In the data rows, the value 128 means zero.
Some points, each followed by its number:
[108  96 155 149 172 143 171  83 108 124 183 171] 0
[189 204 127  55 133  88 125 172 172 124  19  83] 1
[156 112 127 121 135 146 153 109 141 142 143 134] 2
[124  77 126 152 143 126 161 123 118 123 182 107] 3
[183 103 115 125 124 156 193  83 146 141 169 120] 4
[199 198  72  32  53 156 127 153 193 165  56  98] 5
[136 132  93 100  72 167 127 116 158 159 143 158] 6
[ 96 125 140 152 135 150 111 110 117 155 147 179] 7
[255 175  85  85 140 136 252  88 180 110 121   0] 8
[226  57 161 102 214  79 203 137 158 102 113  76] 9
[191 125  86 101  95 142 184 123 155 123 146  69] 10
[128 240  93  74  82 172  94 122 145 170  68 153] 11
[173 229  99  67  97 141 123 135 167 150  53  94] 12
[ 25 112 173 164 154 129  83 124 112 147 157 217] 13
[160 163  87  73  65 175 146 115 173 154 123 145] 14
[164 124  85 103  80 176 164 110 177 160 148 153] 15
[131 226 112  73  97 152  92 130 142 159  69 157] 16
[138 116 123  96  95 138 124 150 154 149 111 159] 17
[219 153  98  94 149 189 216  69 172 179 119 130] 18
[113 123 118 174 124 144 149  98 109 112 163  96] 19
[104 135 140 112 125 150 101 121 130 161 118 197] 20
[139 190 153 125 176 110 126 132 109 115  69 130] 21
[ 97 187 147 102 146 132  58 150 125 172  45 201] 22
[ 58 108 170 214 194  80  99 123  63  83 155 106] 23
[ 33 115 168 192 200 124 110 102  87 134 165 192] 24
[ 76 158 159 126 153 147  73 125 120 165  85 243] 25
[133  88 105 112  76 100 107 170 142 115 123 105] 26
[144 183  79 144  97 143 183 105 113  75 176   0] 27
[ 87 138 162 113 154  75  54 190 115 115  66 157] 28
[216 108  95 117 103 174 221  79 150 154 165  95] 29
[ 26 170 174 146 160  76  43 160  78  92  93 156] 30
[ 94 113 127 182 127 130 148 109 109  99 197  98] 31
[100 110 125 167 127 141 141 110  82  90 189  95] 32
[133 174 128 188 157 131 154 109  88  95 149  50] 33
[108 103 147 125 144 101  91 165 122 127  94 157] 34
[ 81  81 176 161 189  95  99 142 106 127 136 182] 35
[ 84  91 202 203 243  28 116 169  62  51 125  76] 36
[106 175 132 126 127 120  89 137 134 130  94 129] 37
[184 115 133 106 155 106 168 140 153 117 110 102] 38
[198 118 103 120 130 164 216  68 136 124 169  79] 39
[178 123 174 106 202   0 127 209 119  47  41   0] 40
[149 148  84  92  54 209 126 114 146 179 132 158] 41
[182 102 107 133 133 168 186  90 151 144 165 124] 42
[114 105 113 159 105 131 138 131 110 105 169  87] 43
[150 119 156 142 191 123 165 108 115 124 128 120] 44
[105 118 123 120 110 171 126  97 133 167 151 200] 45
[103 113 134 137 122 156 108 109 136 164 138 190] 46
[ 73 102 116 186  99 144 139 110 101  98 219 109] 47
[ 87  84 177 134 201  43 115 172 115 104  95 123] 48
[158 146  74 114  38 197 127 105 143 165 156 131] 49
[178 189  91  48  79 149 110 147 190 174  54 147] 50
[176  83 103 129 117 133 173 126 120 122 153  75] 51
[152  66 106 143 109 158 151 129 117 130 168 142] 52
[157 198  87  71  79 179 132 103 168 180  97 159] 53
[135 173  68 152  60 177 169  88 122  99 204  37] 54
[121 113 128 138 121 174 142  85 132 170 165 185] 55
[179  80 104 129 117 135 177 133 141 122 166  75] 56
[175 137  60  98  45 181 157 118 168 127 161  80] 57
[175  66 131 193 212 138 255  52  90  81 251  45] 58
[ 52 181 105 216 110 132 115 115  55  70 198  38] 59
[120 108 114 107  80  57  84 205 118  66  93  67] 60
New points follow, each followed by the numbers of its five nearest points above by angle, nearest first.
[194 107 135 138 188 112 219 100 117  94 165  45] --> 58 9 39 51 8
[  0 193 206 178 186  75   0 195  33 107  34 216] --> 30 28 34 22 25
[109  86 188 202 211 136 164  88  95 116 167 151] --> 0 24 44 23 35
[151 122 109 102 105 155 113 151 160 168  95 171] --> 17 50 53 41 6
[ 70 114 204 183 216  27 106 162  60  63 109  95] --> 36 23 48 30 35
[ 39 147 148 192 138 190  55  98  69 167 146 229] --> 7 13 46 24 25
[190 107 122  93 155 102 164 136 159 130 109 102] --> 38 9 8 10 56
[  0 187 185 164 146  76   0 183  74 126  45 196] --> 30 28 37 22 34
[ 79  84 155 199 168 107 130 138  72  76 174  90] --> 23 36 32 31 47
[189 198 119  60 121  93 119 167 168 124  34  70] --> 1 12 5 50 40
[114 159 123  94 107 147  91 130 140 184  98 209] --> 20 22 25 16 11
[ 62  48 146 233 161 193 176  67  97 132 255 196] --> 0 47 31 24 55
[ 90 238 106 134 104 134  93 133 110 120 102  91] --> 37 11 16 12 59
[165 137 104  91  94 129 137 137 146 145 112 119] --> 5 50 14 12 53
[171  95 102 180 147 121 249 101 134  65 225   0] --> 58 56 51 27 39
[ 51  79 186 215 185  97 101 135  67  95 168 134] --> 23 24 35 36 13
[102 167 151 115 150  83  78 163 112 120  63 136] --> 28 37 30 22 34
[186 120 127 101 147 113 162 137 155 129 111 100] --> 38 9 8 10 1
[150  78 107 128 115 151 172 117 124 126 187 127] --> 52 4 3 42 56
[185 102 149 112 159 142 180  98 164 149 122 180] --> 2 18 42 4 29
[143  88 102 145 100 168 149 102 125 149 164 146] --> 52 55 42 4 15
[183  97 138 163 177 141 255  55 145 107 207  60] --> 58 39 4 42 29
[159 163 105  89  99 174 128 113 166 169 104 163] --> 53 14 50 41 6
[100  67 155 163 155 128  94 134  89 121 131 165] --> 35 24 13 23 34
[253 164  81  90 129 149 235 101 180 126 121  26] --> 8 10 39 29 18
[ 87  93 180 183 216  48 119 161  91  81 130  94] --> 36 48 23 35 40
[ 53 173 109 165  81 154  84 107  98 132 163 125] --> 59 47 7 32 13
[138  87 147 117 159 113 147 130 149 139 119 148] --> 9 38 44 48 35
[177 187  85  32  63 163 107 133 182 187  61 164] --> 50 53 5 14 11
[187 100 127 140 174 108 217  98 137  90 167  42] --> 58 39 51 56 9
[100  69 148 138 132 102 102 153 112 109 142 154] --> 35 34 48 13 23
[ 74 175 161 152 159 108  54 139  93 138  81 136] --> 30 37 28 22 25
[116  87 158 172 170 157 147  99 111 147 169 184] --> 0 7 24 55 46
[120 100 116 108  82 137  87 154 150 152 117 179] --> 17 20 6 46 45
[103  70 151 151 151 124 120 123 104 130 154 168] --> 35 24 13 0 7
[128 145 160 148 172 112 158 120 113 112 134 107] --> 44 36 33 58 23
[119 158 113 133 109 191 143  78 123 157 157 146] --> 55 45 41 49 6
[ 79 158 163 119 147  78  66 167 111 118  71 158] --> 28 30 34 37 22
[167 186 106 114 107 108 133 145 123 102 106  25] --> 27 8 1 12 40
[255 180  61  88 111 172 254  80 178 113 137   0] --> 8 10 39 29 18
[171 105  89 111  81 213 170  82 169 179 182 175] --> 15 6 41 55 49
[172 118 134 104 149 110 166 126 162 134 116 117] --> 38 9 8 18 2
[ 12 178 162 160 135  93  50 134  92 103 115 160] --> 30 13 28 37 24
[150  32 157 110 143  90  95 183 134 130  87 196] --> 34 35 48 28 17
[114 110 109 137  86  75  84 203 114  93 107  84] --> 60 26 40 28 34
[110 150 143 154 163 130 149 107  99 111 150 103] --> 33 19 32 59 23
[211 120 122 102 155 114 170 136 150 130  99  89] --> 38 9 8 10 18
[116  86  80  91  30 159 101 128 160 170 155 174] --> 6 41 49 17 15
[121  91 173 152 177 130 144  93  88 117 160 172] --> 0 24 35 44 23
[127  43 163 101 141  73  89 175 129 123  96 190] --> 34 48 28 35 17
[132  51 149  99 136  95  96 190 133 138  91 213] --> 34 28 17 35 48
[201 171 104  89 136 138 178 112 158 131  94  76] --> 8 10 18 12 38
[ 52 138 192  91 163   1   0 236 118 101   0 158] --> 28 34 30 48 37
[ 98  83 150 181 160 165 111 120 102 157 153 207] --> 7 46 13 24 35
[151 145 112 104 114 180 162  94 151 171 158 161] --> 15 18 41 55 6
[155 151 116 107 116 126 146 124 124 123 115  99] --> 8 10 12 5 1
[136 111 123  94 101 128 102 137 140 150 102 166] --> 17 50 20 6 22
[126  44 166 105 160  78  69 193 125 138  62 216] --> 34 28 35 48 25
[189 120 135  80 147 100 162 139 157 129  95 114] --> 38 9 1 8 40
[  0 171 187 160 157  83   0 175  65 124  65 207] --> 30 28 34 25 13
[120 126 123 112 105  91  98 173 133  97 101  94] --> 60 26 40 28 1
[237 166  74  64 106 184 185 100 188 165 100  94] --> 18 5 10 8 14
[ 71 142 175 103 146  45  32 201 128 115  27 162] --> 28 34 30 22 37
[185 136 128 108 155 109 162 135 128  98 107  84] --> 38 8 9 40 1
[117 115 110 101  74  78  83 195 132  87 105  64] --> 60 26 40 28 1
[116  75 135 162 128 124 157 126 123  94 182 113] --> 3 31 43 47 32
[115 101 146 155 151  87 128 137 111  91 148  82] --> 36 23 48 40 31
[180  55 167 107 186 108 145 113 139 133 120 181] --> 9 44 2 38 35
[153 122 108  90 110 142 128 149 159 156 106 154] --> 17 50 5 14 53
[122 112 161 120 163  89 109 152 128 121  98 124] --> 48 34 28 40 36
[ 61 132 171 188 175 146 116  93  74 123 155 195] --> 24 13 7 35 0
[135  37 157  98 137  80  92 189 157 140  93 197] --> 34 28 17 48 35
[ 86 176 124 149 124  99 112 133  93  84 124  63] --> 59 33 27 23 30
[152  44  99 115  83 142 161 130 155 140 198 149] --> 52 56 15 4 42
